One turning vector, and how many ticks it has turned:
The counts run from 0 to 731.
-0.172  1.814  1.268  -1.570  0.429  -1.160  -0.419  -3.457  -2.610  -2.234  0.619  4.730  -1.851  -2.626  2.550  -0.498  -1.064  -0.916  -3.026  0.938  -1.950  -0.096  0.805  1.542  0.423  -2.271  -1.267  -0.885  -1.053  1.561  -2.108  -0.848  -2.542  2.805  -2.819  -0.115  1.984  -0.832  -2.178  -0.104  0.431  0.501  -4.284  0.019  -0.494  -2.284  0.537  3.239  1.163  -1.596  0.159  -2.772  3.130  3.275  -0.283  0.190  -0.839  -1.428  1.722  0.876  -0.595  -3.090  -3.116  -1.935  1.518  0.375  0.122  -0.853  1.034  -0.041  0.016 : 316
0.655  1.435  1.062  -1.781  -1.048  -1.661  -0.995  -3.408  -1.514  -2.213  0.145  5.203  -1.769  -2.746  1.640  1.208  -1.061  -0.426  -2.862  0.347  -2.689  -0.441  0.093  3.462  0.832  -2.016  -1.588  -1.257  -0.116  1.416  -1.013  0.545  -2.045  3.410  -1.575  -1.297  2.143  -0.569  -0.211  1.315  -0.424  -0.389  -3.769  0.880  -1.024  -2.813  0.386  2.574  0.202  -2.389  0.532  -1.738  2.584  3.072  0.105  0.552  0.174  -2.509  1.509  0.350  0.801  -2.880  -2.808  -2.319  1.002  0.587  1.002  0.094  1.758  0.250  -1.029 : 708
2.592  0.705  -1.440  -1.513  0.115  -0.775  -2.199  -3.031  -0.185  -2.424  -0.721  4.165  -0.618  -3.216  0.093  0.396  0.232  -0.088  -0.452  -0.762  -1.677  -1.733  -1.186  3.095  1.946  -2.455  -0.529  -2.569  -0.274  2.352  -0.785  -0.232  -0.688  0.960  -0.689  -1.443  1.644  -1.197  -1.926  -0.399  -0.352  -0.549  -4.079  1.378  0.830  -1.543  -0.717  1.192  -0.175  -0.877  1.406  0.882  2.503  3.446  -1.359  0.784  0.038  -4.027  1.641  0.269  2.217  -3.717  -2.809  -3.702  1.278  -1.389  1.359  0.904  -0.448  0.015  -2.308 : 123
1.918  2.661  -0.348  -1.786  0.448  -1.504  -2.420  -4.175  -2.402  -3.869  -0.932  4.232  -1.351  -3.271  1.313  0.476  -0.385  0.351  -2.040  -0.944  -0.465  0.538  1.418  1.768  1.425  -2.891  -1.508  -0.988  -0.866  1.494  -1.925  -1.578  -2.547  1.184  -0.418  0.402  -0.160  -0.861  -2.113  0.668  -0.063  0.681  -4.973  0.053  0.211  -1.602  -0.736  -0.064  -0.699  -1.118  -0.105  -1.192  2.274  2.432  -1.113  0.371  -1.555  -0.814  2.349  1.627  1.508  -3.634  -2.372  -2.590  1.593  0.559  0.301  0.047  0.201  -0.362  -1.944 : 26
0.944  2.417  -2.244  -1.525  1.627  -0.342  0.400  -3.474  -2.841  -3.582  -1.007  5.372  -0.874  -2.016  1.434  -0.528  0.244  -0.625  -2.187  -0.156  -0.476  -0.538  -0.115  2.715  1.376  -2.827  -0.856  -0.484  0.489  1.549  -2.655  -2.611  -1.457  1.460  -1.543  -0.024  1.236  0.305  -1.632  -0.811  -0.611  1.413  -4.264  0.210  -0.579  -2.587  -0.404  0.705  0.901  -2.170  -0.672  -0.762  4.244  2.047  0.303  0.644  -1.815  -1.653  1.759  1.732  1.362  -1.535  -4.040  -1.512  0.998  -0.275  0.394  -0.853  0.668  -0.504  0.427 : 693
1.790  0.845  -1.261  -1.157  -0.639  -3.055  -1.347  -3.810  -0.267  -1.297  -1.134  6.200  -2.030  -2.851  0.145  1.739  0.373  -0.290  -2.399  -0.233  -0.736  -1.311  -0.597  4.202  2.673  -2.570  -1.835  -2.351  0.329  1.795  -1.699  -0.218  -1.618  0.766  -1.266  1.516  2.532  -0.243  -1.281  0.149  0.326  0.144  -2.075  1.350  0.195  -2.236  0.550  0.759  -0.363  -1.018  0.113  -0.735  1.916  3.563  0.153  0.275  -0.297  -2.286  2.121  1.041  2.044  -2.470  -3.122  -0.644  1.039  1.093  1.703  0.225  2.296  -0.232  -1.533 : 12
1.196  2.130  -0.097  -2.344  1.216  -0.957  -0.702  -2.401  -1.199  -2.775  -1.725  5.214  0.120  -2.673  -0.251  -0.442  0.297  -0.330  -0.588  0.124  -2.039  -1.545  -0.515  3.039  1.009  -2.175  -0.220  -1.654  -0.435  2.693  -1.215  -1.172  -2.291  1.046  -1.784  -1.926  1.148  0.494  -2.936  -0.350  -0.211  -0.385  -4.384  0.307  0.705  -2.348  -1.462  1.460  0.206  -2.739  0.784  0.514  3.167  2.703  -0.087  2.390  -0.931  -3.392  1.032  0.901  1.550  -2.759  -2.849  -3.531  0.541  -0.545  1.316  -0.142  -1.124  0.046  -1.463 : 585
0.694  1.343  -1.480  -1.091  1.014  0.652  -0.288  -2.899  -1.195  -2.665  -0.724  4.790  -0.471  -2.780  0.880  0.007  -0.552  -0.461  -0.715  -0.645  -1.750  -1.376  -1.113  2.021  0.881  -2.010  -0.255  -0.889  -0.646  1.473  -1.576  -1.777  -0.721  1.520  -1.410  -2.813  2.024  -1.450  -2.960  -0.808  -0.460  0.006  -4.778  0.775  0.669  -1.583  -0.688  1.769  0.930  -2.440  0.531  0.085  4.543  3.169  -0.334  1.159  -0.789  -3.959  1.760  0.339  0.992  -2.691  -3.256  -3.723  1.293  -1.337  0.946  0.941  0.093  -0.380  -0.282 : 688
-0.098  1.476  -1.171  -0.577  1.031  1.105  0.204  -2.468  -0.714  -0.564  -0.315  3.609  -2.492  -1.287  2.028  -1.368  -0.196  -0.053  -1.736  1.057  -1.305  -1.163  -0.223  3.094  1.845  -2.084  -1.232  -2.050  -1.370  4.451  -1.567  -0.500  -1.703  1.179  -3.027  0.996  2.936  -0.457  -2.954  -2.247  0.840  -0.973  -1.880  1.046  -2.074  -0.452  0.358  2.448  1.007  -0.768  0.233  -2.153  3.317  3.207  -1.544  -1.099  1.028  -4.226  1.428  0.192  0.672  -3.727  -2.768  -2.052  2.125  -1.591  0.850  -0.105  2.053  -1.056  -0.989 : 428
1.810  2.030  -1.354  -0.809  0.776  -1.731  -1.524  -4.718  -2.404  -2.954  -0.035  4.491  -1.287  -2.633  1.631  -0.330  -0.396  0.101  -2.193  -0.440  -0.105  0.183  0.032  0.846  2.040  -2.257  -1.671  -1.629  -1.458  0.065  -2.979  -2.056  -2.355  0.859  -0.771  1.254  0.556  -1.621  -2.686  -0.169  0.216  1.319  -4.550  0.657  0.711  -0.616  0.111  0.691  0.610  -0.470  -0.134  -1.055  2.927  3.239  -0.677  -0.270  -2.649  -0.974  3.005  1.988  1.218  -3.661  -3.370  -1.653  1.656  -0.062  -0.183  -0.060  0.607  -0.469  -0.946 : 165
0.416  2.453  -0.230  -1.773  0.012  1.037  -0.649  -2.892  -1.868  -2.641  -0.798  4.015  -1.652  -1.791  1.850  -0.302  -0.742  -0.280  -2.180  0.501  -2.224  -0.113  0.522  4.029  0.166  -2.222  -1.007  -0.712  -0.019  3.436  -0.739  0.247  -1.909  2.992  -1.492  -2.038  1.509  0.343  -0.563  0.368  -0.722  -0.681  -4.523  0.223  -1.978  -2.642  -0.878  1.922  -0.173  -2.722  0.818  -1.981  3.722  1.713  -1.183  0.006  0.633  -3.371  1.036  -0.402  1.131  -3.133  -2.108  -3.590  1.556  -0.745  0.410  -0.306  1.350  -0.104  -0.854 : 705
0.817  1.976  0.531  -1.831  -0.530  -1.516  -0.619  -3.577  -1.991  -1.389  -0.908  5.580  -1.971  -1.744  0.940  -0.797  -0.220  -0.593  -3.260  0.720  -1.783  -0.128  0.099  4.712  1.691  -2.021  -2.142  -1.239  0.049  1.990  -1.951  0.331  -2.908  2.194  -1.775  0.981  2.078  1.304  0.023  0.602  0.088  -0.663  -2.739  0.212  -1.347  -2.843  0.272  1.927  -0.059  -2.671  0.524  -1.727  2.181  2.369  0.410  0.536  -0.690  -1.298  1.767  1.193  1.985  -2.411  -2.749  -0.797  0.433  0.477  0.974  -1.109  2.543  0.156  -0.909 : 353
2.137  2.390  0.250  -2.197  0.801  -0.856  -2.601  -3.095  -1.460  -3.243  -0.555  2.920  -1.041  -2.778  1.201  -0.356  0.318  0.473  -1.233  -0.204  -1.610  -0.793  1.157  2.502  1.905  -3.033  -1.335  -2.370  -1.236  3.481  -1.306  -0.041  -2.861  0.194  -1.436  0.299  0.012  0.286  -2.763  -0.860  0.181  -0.807  -4.536  -0.096  -0.030  -1.330  -1.457  0.794  -0.607  -0.854  0.941  -0.265  1.646  2.584  -1.644  0.795  -1.039  -2.496  2.037  1.386  1.948  -4.018  -2.201  -3.330  1.757  -0.574  0.796  -0.672  -1.311  -0.072  -2.555 : 379
1.906  1.560  0.197  -1.869  0.485  -0.688  -0.524  -3.044  -2.104  -1.996  0.673  3.896  -0.830  -1.153  1.590  -2.823  0.159  -0.480  -1.696  1.584  -2.653  -1.198  -1.031  3.313  1.695  -2.219  -1.082  -2.348  -0.699  2.179  -1.822  0.306  -3.197  1.103  -2.900  0.318  2.510  0.816  -0.978  -1.160  0.050  -0.939  -3.491  0.210  -0.502  -1.328  -0.499  3.073  0.912  -1.855  1.150  0.185  2.224  2.859  -0.344  0.176  -1.587  -2.046  1.630  1.383  2.358  -3.274  -2.961  -2.066  0.660  -1.752  -0.096  -1.084  0.127  0.221  -0.961 : 699
2.312  2.557  0.274  -1.396  0.032  -0.657  -1.951  -3.448  -1.058  -2.332  0.545  2.335  -1.953  -1.535  2.273  -1.390  -0.089  0.855  -1.912  0.934  -1.835  0.168  0.775  2.575  2.053  -2.272  -1.922  -2.730  -1.956  3.382  -1.476  0.544  -3.555  0.770  -1.654  1.798  0.882  0.264  -2.066  -0.975  0.400  -0.866  -3.099  0.340  -1.290  0.145  -0.932  1.566  -0.323  -0.284  0.365  -1.593  1.182  2.886  -1.888  -0.922  -0.782  -1.835  2.040  1.164  1.939  -4.836  -1.824  -2.973  2.008  -1.284  0.313  -0.861  0.627  -0.555  -2.648 : 632
2.781  1.908  -1.294  -1.094  1.225  -1.198  -0.907  -3.374  -0.829  -2.455  -0.017  3.385  -0.864  -1.855  1.591  -1.523  0.320  0.131  -0.746  0.218  -0.538  -0.542  -0.753  1.141  2.636  -2.869  -0.690  -2.811  -1.894  2.359  -2.389  -1.372  -2.434  0.225  -1.367  1.786  1.270  -0.669  -3.407  -1.688  0.447  0.845  -3.102  1.209  0.321  0.880  -1.033  1.058  0.604  -0.164  -0.532  -0.564  2.381  3.737  -1.008  -0.246  -1.700  -2.060  2.311  1.450  2.044  -4.765  -2.948  -2.842  1.701  -1.820  0.484  0.095  0.130  -0.897  -1.717 : 409
2.138  2.434  -2.105  -1.971  0.597  -0.560  -1.782  -3.811  -1.745  -3.918  -1.526  5.163  -1.026  -3.107  0.586  0.926  0.195  -0.081  -1.494  -1.089  -0.419  -0.369  0.602  3.099  1.644  -2.778  -0.831  -0.803  0.227  1.770  -1.570  -1.828  -1.204  1.257  0.097  -1.237  0.137  -0.327  -1.618  0.773  -0.944  0.734  -5.149  0.262  0.000  -2.590  -1.066  -0.630  -0.692  -2.145  -0.107  -0.495  3.236  1.751  -0.714  0.671  -1.328  -2.247  1.644  1.032  2.135  -2.451  -2.719  -3.012  1.528  0.510  0.789  0.386  0.236  0.096  -1.319 : 128
0.738  1.401  -1.458  -0.065  0.408  0.840  -0.107  -3.413  -1.047  -0.907  0.503  3.200  -2.239  -1.114  2.409  -1.344  -0.776  0.050  -1.958  0.798  -1.589  -0.561  -0.744  2.294  1.886  -2.120  -1.168  -2.041  -1.473  3.110  -1.654  -0.314  -1.504  1.877  -2.313  0.384  2.936  -1.076  -1.937  -1.765  0.890  -0.814  -2.382  1.536  -1.831  -0.065  0.473  3.095  1.497  -0.544  0.487  -1.873  3.505  3.738  -1.423  -2.039  0.200  -3.528  2.012  -0.009  0.758  -4.499  -2.844  -2.620  2.104  -2.143  0.162  -0.034  2.848  -0.821  -0.676 : 427
2.147  2.285  0.494  -2.064  0.060  -1.174  -0.350  -3.515  -2.183  -2.190  -0.361  4.354  -1.029  -1.151  1.471  -2.926  0.169  -0.469  -2.071  1.400  -2.433  -0.825  -0.738  3.585  1.771  -1.739  -1.267  -2.142  -0.828  1.906  -1.843  0.562  -3.595  1.509  -2.360  0.465  2.314  1.213  -0.553  -0.723  -0.025  -0.679  -3.514  0.325  -0.636  -1.005  -0.410  2.805  0.727  -2.425  0.599  0.119  2.156  2.998  0.035  0.411  -1.943  -1.604  1.701  1.515  2.633  -3.654  -2.706  -2.032  -0.062  -1.775  -0.232  -1.214  0.905  0.298  -0.932 : 101
-0.145  1.407  -0.003  -0.754  0.322  1.171  -0.693  -2.880  -1.774  -1.650  0.811  3.091  -1.885  -2.207  2.442  -0.426  -1.122  -0.058  -2.051  0.615  -2.292  -0.597  0.060  1.984  0.250  -1.939  -0.935  -1.027  -1.343  3.115  -0.976  -0.704  -1.547  2.319  -2.194  -1.360  2.340  -1.513  -1.984  -1.035  0.599  -0.832  -4.053  0.685  -1.718  -1.503  0.426  2.978  1.067  -1.493  0.866  -2.198  3.853  2.950  -1.447  -0.870  0.561  -3.591  1.642  -0.212  -0.148  -3.970  -2.843  -3.477  2.294  -0.957  0.425  -0.057  1.614  -0.379  -0.366 : 73
0.607  0.910  -1.487  -1.574  0.322  -0.716  -1.752  -2.840  -0.129  -1.861  -1.772  5.789  -1.634  -3.846  -0.410  2.049  0.071  -0.233  -1.776  -1.012  -0.840  -1.660  0.145  4.208  1.774  -2.168  -1.389  -1.590  0.302  2.868  -0.812  -0.561  -0.971  0.650  -1.060  -0.882  1.839  -0.385  -2.314  -0.220  0.217  -0.793  -3.324  1.057  -0.265  -3.196  -0.017  0.395  -0.597  -1.618  1.287  -0.529  2.886  2.839  -0.411  1.126  0.663  -4.212  1.671  -0.012  1.443  -2.257  -2.931  -2.212  1.331  0.483  2.075  0.554  1.207  -0.290  -1.534 : 365
1.564  2.152  -2.629  -0.165  0.169  -0.717  0.002  -3.612  -0.232  -1.311  -1.395  4.895  -1.927  -1.495  1.128  0.324  0.040  0.674  -1.891  -0.226  0.151  0.065  -1.248  2.293  2.872  -2.125  -1.028  -1.873  -1.184  1.587  -2.576  -1.388  -0.971  1.577  -0.368  1.260  1.802  -1.023  -1.903  -0.226  -0.077  0.998  -1.979  2.314  -0.962  0.465  -0.283  0.267  0.419  -1.237  -1.057  -2.134  3.854  3.758  -0.235  -0.958  -0.701  -2.608  2.215  0.431  2.214  -4.164  -2.723  -1.974  1.953  -1.032  0.625  1.015  3.403  -1.607  -1.344 : 48
1.710  1.797  -0.460  -1.305  -1.029  -2.187  -1.126  -3.705  -0.811  -0.647  -1.345  5.617  -2.474  -1.726  0.460  0.282  -0.105  0.206  -2.918  0.475  -0.959  -0.286  -0.153  4.536  2.792  -1.927  -2.348  -2.362  -0.566  2.152  -1.755  0.819  -2.612  1.757  -1.163  2.088  2.185  0.790  -0.211  0.467  0.294  -0.941  -1.938  1.176  -1.390  -2.025  0.376  1.312  -0.703  -1.934  0.374  -1.542  1.392  3.062  0.169  0.051  -0.396  -2.306  1.845  0.820  2.390  -3.397  -2.355  -0.828  0.807  0.387  1.335  -0.345  3.101  -0.039  -1.944 : 252
2.576  1.795  -2.574  -1.459  0.612  -0.189  -1.551  -4.402  -2.450  -2.714  -0.408  4.101  -1.520  -1.462  0.747  -1.601  0.407  0.015  -2.235  0.172  -0.413  -1.007  0.211  3.804  2.996  -2.411  -1.663  -1.663  0.335  2.268  -2.087  -0.609  -2.682  -0.002  -1.538  1.854  1.496  0.921  -1.041  -1.146  0.109  -0.428  -3.674  0.117  -0.881  -1.664  -0.867  0.310  -0.666  -0.745  1.021  0.333  2.237  1.914  -1.167  -0.547  -2.164  -1.413  2.830  1.723  3.389  -2.461  -3.138  -1.085  1.312  -1.216  -0.016  -0.544  1.337  -0.066  -1.279 : 731
0.155  1.237  -0.312  -1.542  0.697  -0.962  0.382  -1.391  0.328  -1.582  -0.638  4.926  -1.199  -2.816  1.137  0.195  0.372  -0.246  -0.805  0.801  -2.027  -1.483  -0.427  2.978  1.306  -2.970  -0.015  -2.463  -0.663  4.437  -1.100  -1.075  -1.155  1.487  -2.654  -0.810  2.443  0.128  -3.027  -1.475  0.187  0.067  -2.289  1.207  -0.465  -1.417  -0.445  2.772  0.648  -1.202  0.078  -1.411  2.980  3.272  -0.518  1.079  1.672  -4.025  0.370  0.147  0.582  -3.431  -3.081  -2.820  1.434  -0.327  2.268  -0.202  0.095  -0.772  -0.977 : 328
0.571  1.023  -0.374  -1.592  -0.673  -2.237  -0.785  -3.412  -1.167  -1.439  -0.589  6.175  -2.155  -2.824  0.912  1.297  -0.198  -1.060  -2.940  0.199  -1.666  -1.018  -0.167  4.399  1.572  -2.120  -1.641  -1.733  0.620  2.209  -1.685  0.111  -1.575  1.937  -2.108  0.545  2.718  0.130  -0.384  0.365  0.042  -0.296  -2.616  0.962  -0.816  -3.234  1.016  2.088  -0.012  -1.679  0.714  -1.491  2.134  3.001  0.119  0.510  0.494  -2.260  1.820  0.426  1.209  -2.155  -3.189  -0.472  0.745  1.010  1.815  -0.158  2.396  0.234  -0.784 : 113
